Some points:
[ 1.   0.6  0.  -0.1  0.7 -0.1 -1.8  1.1  0.1  0.3  0.  -0.1  0.2 -0.2 -1.9 -2.1 -0.5  0.5 -0.4 -2.4 -0.7 -1.   1.7  0.5]
[-1.3  1.1  0.7 -0.6 -2.5  1.7 -0.1 -1.1 -1.1 -0.2 -0.2  0.9  1.2  0.2 -0.9  0.1 -1.3  2.1 -0.2 -0.2  0.7  0.  -0.7 -1.3]
[ 1.6  1.7 -0.6 -0.3  0.3  1.2  2.8 -0.9  0.2 -0.5  0.7 -0.4  1.   3.1 -0.5  0.  -0.3 -0.2 -1.3  0.  -1.   0.8  0.3 -0.1]
[-1.5  0.8  0.4  0.8  0.4 -2.  -1.2 -1.1 -1.1  0.8 -0.2 -1.9  1.3  1.5  0.2  0.5  0.2 -0.8 -0.6 -1.6 -1.7 -0.6 -1.9  1.4]
[ 0.2 -1.7  1.1  0.1  1.4 -1.6 -0.4  0.7  0.3 -0.6 -0.2  0.9  0.5  0.6  1.2 -0.4  1.2  0.6 -0.4 -1.2  0.1  4.1  0.2 -2.2]
[-0.4 -0.9 -1.1 -0.1 -0.4  0.3 -1.   0.1 -0.2  0.3 -0.2  0.7 -0.3  1.1 -0.5  1.4 -2.3 -0.4  0.1  0.8  0.6 -0.2 -0.3 -0.1]
[-0.6  2.1 -1.9  1.1 -0.4 -0.1  0.4  0.8  0.8 -1.2 -0.2  1.  -0.4 -1.1  1.7  0.1  0.6  1.4 -1.  -3.2  0.4 -0.7 -0.8 -0.9]
[ 1.9 -2.   1.1  0.3 -0.8  1.  -0.1  0.2 -1.5  0.9  1.5  0.2 -1.2 -0.4  0.   0.1  1.6  0.5 -0.3 -1.4  0.1 -1.1 -0.6  0. ]
[-1.   0.1  1.3 -0.8 -0.1 -0.2  0.7  1.3 -0.7 -0.2  0.   0.4 -0.8  1.5 -0.6 -0.8  0.9  0.7  1.2  0.2  1.6  0.1  0.8 -0.1]
[-1.2 -0.7 -2.7  0.9  0.3 -0.4  0.3 -0.3 -1.6  0.7 -0.5 -1.4 -0.2 -0.1 -0.1  0.   2.6 -0.5 -0.1  0.1 -1.5 -0.4  0.6 -0.2]
[-0.9 -0.3 -0.1 -0.6 -1.2 -1.6 -0.1 -0.3 -0.4  0.2 -0.1  0.7 -2.1  0.3 -0.1  0.2 -1.  -0.8  0.8 -0.3 -1.7  0.8 -0.9 -0.4]
[-0.2 -1.   1.3 -0.8  1.4  0.4  0.7  0.3  0.7  2.4 -0.4  0.3  1.2 -0.2 -1.5  0.1 -1.8 -0.9  0.6 -0.6 -0.3 -0.7 -1.5 -0.5]
[-0.9 -0.1  0.7  1.1  1.5  1.1 -0.1  0.5  0.6 -1.9  0.1  0.4 -1.1  0.4  0.   1.4  0.   0.6  1.9  0.5 -1.4  0.7  1.3  0. ]
[-1.2  1.   0.6  0.8 -0.2  0.1 -0.2  0.   1.1  1.1  0.9  0.6 -0.4 -0.4 -0.4 -0.6 -0.6 -1.7  1.2 -0.3  0.7  0.7  0.4 -0.2]
[-1.3 -2.   2.1  1.9 -0.5  0.  -0.6 -1.4  0.7 -0.7  0.1 -0.7  0.7  1.1  0.3  0.2  0.9  0.7 -0.6 -0.6  0.4 -0.5  0.8  0.6]
[ 0.2 -0.4  0.3  0.6  1.7  1.  -0.4  0.6  0.5  2.  -0.4  0.7 -0.9  0.2  1.6  1.5  0.7  1.2  1.2  0.1  0.  -1.4  0.4 -2.1]
[-0.4  0.2 -0.9  0.4  1.4 -0.6 -1.6 -0.2 -1.  -0.6 -0.7  1.2  1.9  0.5  0.8 -0.7 -1.5  0.4  0.4  1.6  1.  -0.5  0.2 -0.2]
[ 1.9 -1.1  0.3  2.2  0.1  0.8  0.3  0.1 -1.2 -0.1 -0.7 -1.1  0.   0.   2.1 -0.5 -1.6  0.1  0.3  0.4  0.4  0.6 -1.3  1.1]
[-0.7 -1.6 -1.6 -1.5 -1.1  0.8  1.6 -0.8 -0.3  0.3 -0.3  0.9  1.2 -0.1  0.9 -2.1  0.4 -0.2  1.5 -1.3 -1.1 -0.5  0.9  0.8]
[ 0.6  0.3  0.5  0.6 -0.4 -1.  -0.9  0.5  0.6  0.7  1.6  1.5 -0.5  0.5  0.7  2.7  0.8  0.4  0.4 -0.2  1.   0.2 -0.5  0.1]
[-0.1  0.8 -1.   0.9  0.2  0.4  1.   0.3  2.4  1.2 -1.   0.3  0.8 -1.  -0.1 -2.1  1.2  0.6  0.5  0.3  0.3  0.9 -1.6  1.4]
[ 0.6 -0.2  0.3 -1.1  0.2  0.6 -0.1  0.4  1.   0.6  0.3 -0.4  3.5 -1.5  0.9  1.9  0.4  0.3 -0.3 -0.6 -0.1  0.5  1.2  1.2]
[ 1.  -0.6 -0.5  0.1 -0.9 -3.   0.6  1.2  1.3 -0.5  0.   0.1  0.2 -0.4  0.1 -0.7 -0.8  1.2  0.8  1.4 -1.5 -0.5  0.4  1.1]
[ 1.3 -0.9 -0.2 -0.1 -1.7  0.9 -0.5  0.5  0.9 -0.2  0.3 -0.4 -0.1 -0.2  1.  -0.6 -0.4 -2.9 -1.4  0.6 -0.6  0.6  0.3 -0.4]
[ 0.1  1.3  0.6  1.1 -0.2 -0.7  0.  -0.6 -0.4  1.5  2.3 -0.5 -0.9  0.3  1.2 -1.2 -0.3 -0.5 -0.3  1.8  0.1  0.7  0.6 -1.1]
[-0.6 -0.7 -1.2 -0.1  0.6  1.3  0.1  0.5 -1.  -1.1 -0.8  0.5 -1.1 -0.4 -1.4  1.5 -0.4 -1.   0.7 -0.1  0.7  1.2 -2.   1.6]
[-0.2  1.   0.9 -2.7  1.1  0.  -0.8 -0.6  1.5 -2.6 -1.2 -2.2 -0.1 -0.4  0.8  0.8  1.4 -1.1 -0.1  0.4 -0.8 -1.4 -1.2  0.3]
[-0.1 -1.2  0.   0.1 -0.6  0.1 -0.9  0.  -0.3 -0.7 -1.1  0.6 -0.2 -1.1  0.5 -1.1 -0.6  0.4 -0.6  1.6  0.3  0.  -0.3 -0.1]
[-0.1 -0.6 -0.6 -0.1 -0.7  0.9 -1.5 -0.2  1.3  0.  -1.   0.1 -0.9  2.5  1.3 -1.1  0.2 -0.7  0.3  0.5 -0.4 -1.1 -0.2 -1. ]
[ 1.5 -0.5 -1.9  0.1  0.2 -1.   0.1 -2.4  0.3 -0.7  2.   0.7  0.8 -0.3 -0.7 -0.1  0.2  0.  -0.1 -0.1  1.4 -2.   0.4  0.1]
[-0.2  0.2 -0.3 -0.8 -0.4 -0.3 -0.1  2.3 -1.6 -0.3 -0.1 -3.4 -0.3 -0.1  0.4 -0.4 -1.1  0.4 -0.1  0.   1.6  0.2 -0.1 -1.2]
[-1.5  0.3 -1.3  0.   0.9 -0.2 -0.2  0.7 -0.2  1.  -0.9  1.6  0.1 -0.3 -0.9 -0.4  1.  -1.2 -4.6  0.5  0.2  0.2  0.5  0.3]
[ 0.8  0.5  0.1 -0.9  0.6  0.9 -1.7  0.6  1.5 -0.4  1.2 -0.3 -0.2  0.3 -1.1 -1.3  0.2  0.1  0.2 -0.1  1.8  0.1 -0.7  0.6]
[ 0.9  0.7  0.  -0.1 -1.2 -0.3 -0.2  0.  -0.7  0.5 -0.4 -0.5  1.9 -0.5 -2.4  0.2  1.9 -0.4  1.3  2.  -0.3  0.3 -0.9 -1.9]
[-2.1 -0.7  0.  -1.7  0.3  0.   0.7  0.9 -1.  -0.3  2.1 -0.2 -0.4  0.3  0.2  0.2  0.4  1.5  0.   1.1  1.6  0.7 -0.2  1.8]
[-0.1  0.9  0.8 -0.3 -0.7 -0.1  0.  -0.3 -0.2 -0.6  0.7  0.7 -0.6  0.3  0.2  0.3  0.5 -1.4  1.  -0.3  0.5 -0.2 -1.2 -0.7]
[ 1.5  1.3  0.2 -0.8 -0.9 -0.2  0.2 -0.2  0.2  1.7 -2.8  0.  -0.9  1.6 -0.3  1.7  1.3  1.4 -0.4  0.4  0.1  0.   1.3  2.4]
[ 1.1  1.3  0.8  0.8 -0.1 -0.3 -0.6 -1.4 -1.4 -1.5 -1.1  1.2 -0.1 -1.7 -0.7 -0.8  0.4 -0.3  0.6  0.6 -0.7  0.3  0.1 -0.2]
[ 0.2 -0.5  1.3 -0.9 -1.7 -1.   1.   1.7  0.  -0.7  0.   0.7  0.1 -0.9  0.1  1.  -1.1  0.3 -1.4  0.9 -1.3 -1.  -0.4 -0.8]
[ 0.9  0.5  0.6 -1.4  1.6 -1.2  1.9 -1.7 -1.4  0.7 -1.3 -0.2 -0.1 -1.1  1.5  0.7 -0.6 -0.6 -0.7 -0.6  1.2 -0.4  0.7 -0.4]
[ 0.  -0.5 -0.5 -0.9  0.6 -0.3  0.7 -2.9  1.8  0.7 -0.3 -1.3 -2.  -1.2 -0.8 -0.2 -1.3  2.  -0.8 -0.4 -0.4  0.7 -0.3 -0.4]
[-0.3  0.7 -0.3  0.1  0.9  1.5 -0.7  0.4 -0.7 -0.1  1.8 -0.2 -0.2 -0.7  0.2 -0.5 -0.9  1.3 -0.6  1.2 -3.1 -0.2 -0.7 -0.3]
[ 1.3  0.1 -1.2 -0.2  0.1 -0.3 -0.2 -0.4 -0.4 -0.1  0.1 -1.4  0.5 -0.1 -1.1  1.2 -0.4 -0.3  0.9 -1.2 -0.4  2.   1.9  0.1]
[-1.2  1.2  0.2  0.1 -1.4  1.  -0.5  0.  -0.1  0.3 -0.2 -0.5 -0.4 -2.4  0.2  0.3 -0.6 -1.3  1.1  0.1  1.2  0.3  1.8  0.9]
[-0.6 -0.5 -0.5  2.6  0.4 -0.2  2.4  0.9  1.5 -1.4 -0.4 -1.1  0.2  0.3 -1.8  0.7  0.1 -0.5 -0.5 -0.4  1.4 -1.4  0.5 -1.1]
[-0.1  0.   2.1  0.4  1.   0.4  0.7  0.5 -0.8 -0.8  0.9  1.2 -1.1  0.2 -0.3 -1.   0.1 -1.2 -0.2  0.1 -0.4 -0.6  0.9  1.8]
There is one direction along which these points spread out most. Where along it does each point below lie, from 0 to 99? 50 is the average, and the first point above lies past it. One standard deviation of the points above along it is 16.
[-0.7 -1.6 -1.6 -1.5 -1.1  0.8  1.6 -0.8 -0.3  0.3 -0.3  0.9  1.2 -0.1  0.9 -2.1  0.4 -0.2  1.5 -1.3 -1.1 -0.5  0.9  0.8] 69
[ 1.3  0.1 -1.2 -0.2  0.1 -0.3 -0.2 -0.4 -0.4 -0.1  0.1 -1.4  0.5 -0.1 -1.1  1.2 -0.4 -0.3  0.9 -1.2 -0.4  2.   1.9  0.1] 66
[-1.5  0.3 -1.3  0.   0.9 -0.2 -0.2  0.7 -0.2  1.  -0.9  1.6  0.1 -0.3 -0.9 -0.4  1.  -1.2 -4.6  0.5  0.2  0.2  0.5  0.3] 76
[-0.1 -1.2  0.   0.1 -0.6  0.1 -0.9  0.  -0.3 -0.7 -1.1  0.6 -0.2 -1.1  0.5 -1.1 -0.6  0.4 -0.6  1.6  0.3  0.  -0.3 -0.1] 38
[-1.   0.1  1.3 -0.8 -0.1 -0.2  0.7  1.3 -0.7 -0.2  0.   0.4 -0.8  1.5 -0.6 -0.8  0.9  0.7  1.2  0.2  1.6  0.1  0.8 -0.1] 28
[ 0.9  0.7  0.  -0.1 -1.2 -0.3 -0.2  0.  -0.7  0.5 -0.4 -0.5  1.9 -0.5 -2.4  0.2  1.9 -0.4  1.3  2.  -0.3  0.3 -0.9 -1.9] 53
[ 1.9 -2.   1.1  0.3 -0.8  1.  -0.1  0.2 -1.5  0.9  1.5  0.2 -1.2 -0.4  0.   0.1  1.6  0.5 -0.3 -1.4  0.1 -1.1 -0.6  0. ] 39
[ 0.2 -0.5  1.3 -0.9 -1.7 -1.   1.   1.7  0.  -0.7  0.   0.7  0.1 -0.9  0.1  1.  -1.1  0.3 -1.4  0.9 -1.3 -1.  -0.4 -0.8] 39
[-0.4 -0.9 -1.1 -0.1 -0.4  0.3 -1.   0.1 -0.2  0.3 -0.2  0.7 -0.3  1.1 -0.5  1.4 -2.3 -0.4  0.1  0.8  0.6 -0.2 -0.3 -0.1] 34
[-1.3 -2.   2.1  1.9 -0.5  0.  -0.6 -1.4  0.7 -0.7  0.1 -0.7  0.7  1.1  0.3  0.2  0.9  0.7 -0.6 -0.6  0.4 -0.5  0.8  0.6] 46
[-1.3  1.1  0.7 -0.6 -2.5  1.7 -0.1 -1.1 -1.1 -0.2 -0.2  0.9  1.2  0.2 -0.9  0.1 -1.3  2.1 -0.2 -0.2  0.7  0.  -0.7 -1.3] 38
[ 0.8  0.5  0.1 -0.9  0.6  0.9 -1.7  0.6  1.5 -0.4  1.2 -0.3 -0.2  0.3 -1.1 -1.3  0.2  0.1  0.2 -0.1  1.8  0.1 -0.7  0.6] 43
[ 0.6  0.3  0.5  0.6 -0.4 -1.  -0.9  0.5  0.6  0.7  1.6  1.5 -0.5  0.5  0.7  2.7  0.8  0.4  0.4 -0.2  1.   0.2 -0.5  0.1] 31
